In the data rows, 128 means zero.
Here are some numbered points:
[127 108 129 122 131 122 137 119 123 146 151 139 108 129 129 143 127 121
 134 127 131 133 129 126 126 122 131 130 112 118 127 127 131 130 128 124
 125 135 123 130 137 135 134 132 129 125 134 127 129 126 120 129 127 138
 125 128] 0
[117 134 129  89 122 133 119 108 132 161 135 134 112  91 112  65 132 108
 122 121 135  99 129 113 115 133 159 137 109 134 129 144 138 118 124 122
 132 126 104 115 109 101 127 139 105 119 124 132 130 128 192 134 123 129
 111 153] 1
[127 106 141 105  75 116 187 166 132 103 162 189  80  90 157 206 128  80
 150 100 184 108 130  93  51 123 168 116  69 152 129 138 152 126 151 120
 131 143 188 135 147 128 139 172 100 132 131 140 129 129 131 142 117 136
  98 134] 2
[123 106 129  95 110 138 130 123 130 133 149 123 129 100 120  88 135  98
 124 112 137  96 128 105 121 133 154 137 131 137 137 141 138 117 124 132
 127 140 117 131 123 117 128 120 100 127 125 131 134 133 144 135 107 126
 120 144] 3
[117 133 138 100  92 120 149 159 138 122 137 169  96  83 133 128 130  92
 140 106 161  97 129  93  83 129 158 123  87 143 128 144 145 120 144 119
 127 124 143 124 117  94 134 160 100 120 127 134 121 128 172 138 128 125
 103 145] 4
[114  20 103  86 166 153  84   1 111 239 186  11 189 126 102  32 161 110
  92 147 100 108 115 158 198 126 154 173 210  94 126 114 145 104  79 165
  99 181  51 122 141 128  98  19  98 168 135 143 156 146  72 128  18 116
 152 156] 5
[138 160 128 163 131 126 124 168 142 113 103 126 129 172 132 143 123 163
 127 122  66 163 135 162 160 120  84 116 137 114 118 127 120 132 137 116
 118 135  76 133 126 125 125 145 174 126 125 120 140 118  86 121 162 148
 139 113] 6
[120  81 132  94  99 138 154 124 122 137 167 127 124 105 137 145 131  87
 132 113 150 107 128 110  99 128 159 132 125 137 135 135 150 110 126 136
 121 162 141 130 142 138 129 115  96 145 131 140 143 140 103 140  84 127
 118 136] 7
[125 140 123 107 135 136 127 132 131 139 117 111 132 113 109  61 125 126
 131 127 101 107 123 128 142 128 134 136 132 118 125 138 128 124 128 131
 130 126  83 121 109 100 126 123 118 124 121 125 136 123 152 121 125 122
 123 151] 8
[126   0  91  84 175 161  94   0  92 253 212   0 202 138 112  60 155 104
 127 144 106 108 117 150 205 119 157 181 234 102 132 105 141  96  68 180
 100 199  68 118 157 201  99   0  98 168 134 138 166 153  33 123   0 118
 159 148] 9
Which three points above are nearest to each new point? Their numbers follow each, nearest first.
[165 251 147 217 255  51 125 109 110 214 108 191   0 200 119 255 102 255
 156 166 167 255 158 221 136  85  99 102   0 127 118 115  36 179 134  82
 133  84 103 155 176 187 151 255 255 105 142 110 107 105 138 124 255 178
 127  93] 6 0 8
[133 139 120 130 126 135 126 136 138  94 127 131 169 142 137 123 128 123
 125 129 104 114 131 106 130 131 113 127 161 128 126 123 138 123 128 122
 129 132 116 129 126 138 120 110 130 127 127 130 136 131 123 128 130 132
 130 121] 0 8 3
[124 119 142  99 126 113 127  84 114 190 162 146 127  89 119 146 135 119
 125 127 204 127 128 122  89 121 186 131  73 137 134 124 122 135 122 130
 129 141 148 132 145 139 143 155 116 131 139 140 124 135 163 138 111 127
 122 142] 0 7 3
[135 218 144 114  61 105 199 218 150   9 127 255 111 107 190 211 115  92
 154  96 164  77 127  13  18 132 118  81  76 187 127 144 162 134 180  96
 160  85 201 134 123 127 139 197 117  83 129 134 113 127 216 142 205 146
  81 110] 2 4 0
[123 242 166 103  45  95 168 255 159  60  94 255  11  40 132 145 105  97
 183 127 188  98 134  67  12 143 161  76   0 170 135 174 138 139 192  72
 160  73 173 129  93  32 167 255 109  77 120 133  91 116 255 139 225 133
 127 153] 4 2 1
[123 133 130 100  82 137 151 135 137 102 148 154 160 105 143 137 129  92
 130 115 131  82 121  63  93 133 132 115 150 148 128 129 152 121 138 123
 135 129 169 127 135 133 123 107 100 122 121 137 126 135 172 139 119 130
 113 124] 3 4 7
[128 123 125 114 121 133 134 132 132 125 135 124 135 119 135 114 129 113
 126 117 116 111 129 128 123 128 136 128 131 129 128 136 145 125 128 128
 126 140 110 118 123 117 120 126 113 125 129 128 138 129 129 133 115 123
 124 134] 3 0 8
[124 127 124 100  81 136 152 128 136  93 147 152 166 107 143 138 131  83
 123 125 141 129 120  64  90 136 137 125 157 155 131 127 158 128 138 121
 137 124 175 132 130 129 127 104  99 123 132 138 129 138 165 138 113 118
 116 127] 3 7 4
[124 112 128 103  94 135 138 125 137 103 141 141 157 106 141 116 133  92
 119 128 144  87 123  86 101 139 144 133 147 144 134 129 140 119 125 144
 134 133 149 126 120 128 133 106 101 126 125 135 130 132 142 130 115 115
 117 130] 3 7 0
[ 78  35 157 181   0 157 163 166 119   0  68 132 218  61  82 210 148 128
 109 164 255 162 125 171  55 220 234 152 152 127 150 113 136 154 103 218
 116 129 255 119 116 106 183  92  80 163 132 115 125 132  48 131  55  49
 154  91] 7 2 3
[127  17 113  94 134 142 142  41 108 195 209  81 154 124 135 136 142  88
 101 129 142 101 121 127 144 123 162 156 170 125 131 128 142 108 101 149
 107 179 122 132 167 179 117  60  98 156 142 146 163 147  58 138  36 131
 133 133] 7 5 9
[140 215 114 184 131 139 136 179 146   0  73 129 249 194 173 182 120 146
 117 155 100 125 119  63 117 147  44  97 221 146 127 102 137 139 148 133
 151  91 217 136 115 165 118  87 163 110 125 118  94 127 127 122 187 125
 141  68] 6 0 8
[127 143 135 130 130 114 137 141 132 124 134 154  99 125 137 159 129 130
 139 120 131 136 130 125 107 129 129 114  97 128 123 129 129 132 142 118
 126 125 130 133 138 127 138 162 135 131 132 121 132 122 132 126 152 135
 118 131] 0 4 3
[127 134 123 128 140 129 124 124 131 132 123 125 127 140 121 120 126 137
 128 126 105 134 124 141 142 132 114 132 132 110 127 136 125 126 128 124
 122 141  90 129 131 128 125 123 140 130 125 128 138 124 113 123 135 132
 129 136] 0 8 6
[126 127 133  99  98 121 147 137 127 109 145 165 122  96 144 136 127  92
 136 108 152  95 123  89  88 126 146 117 112 142 127 140 152 120 139 116
 135 132 146 128 128 118 134 142 103 119 132 138 130 138 159 136 125 130
 110 135] 4 3 7
[211 255 152 255 255   0  27 129  50 255   0  65   0 255 127 255  68 255
 205 227  60 255 195 255 255  24   0  97   0   0  89  41   0 254 121  76
 112  92  86 179 167 220 150 255 255 154 145  53  86  46   0  79 255 201
 237   4] 6 0 8
[116 129 130  92 106 139 120 145 134 131 122 133 119  88 111  60 125 103
 126 112 130  99 119 118 121 135 152 136 115 129 137 148 140 128 129 129
 126 118 103 118 101  91 129 135 101 116 125 137 128 125 177 123 131 120
 115 159] 1 8 3
[120 101 127  95 101 130 136 131 132 136 148 131 115  87 121 112 136  94
 134 113 149 108 124 120 103 131 162 132 107 136 132 137 141 127 125 128
 123 145 129 125 129 111 130 131  95 132 126 141 123 131 140 136  93 125
 114 147] 3 7 4
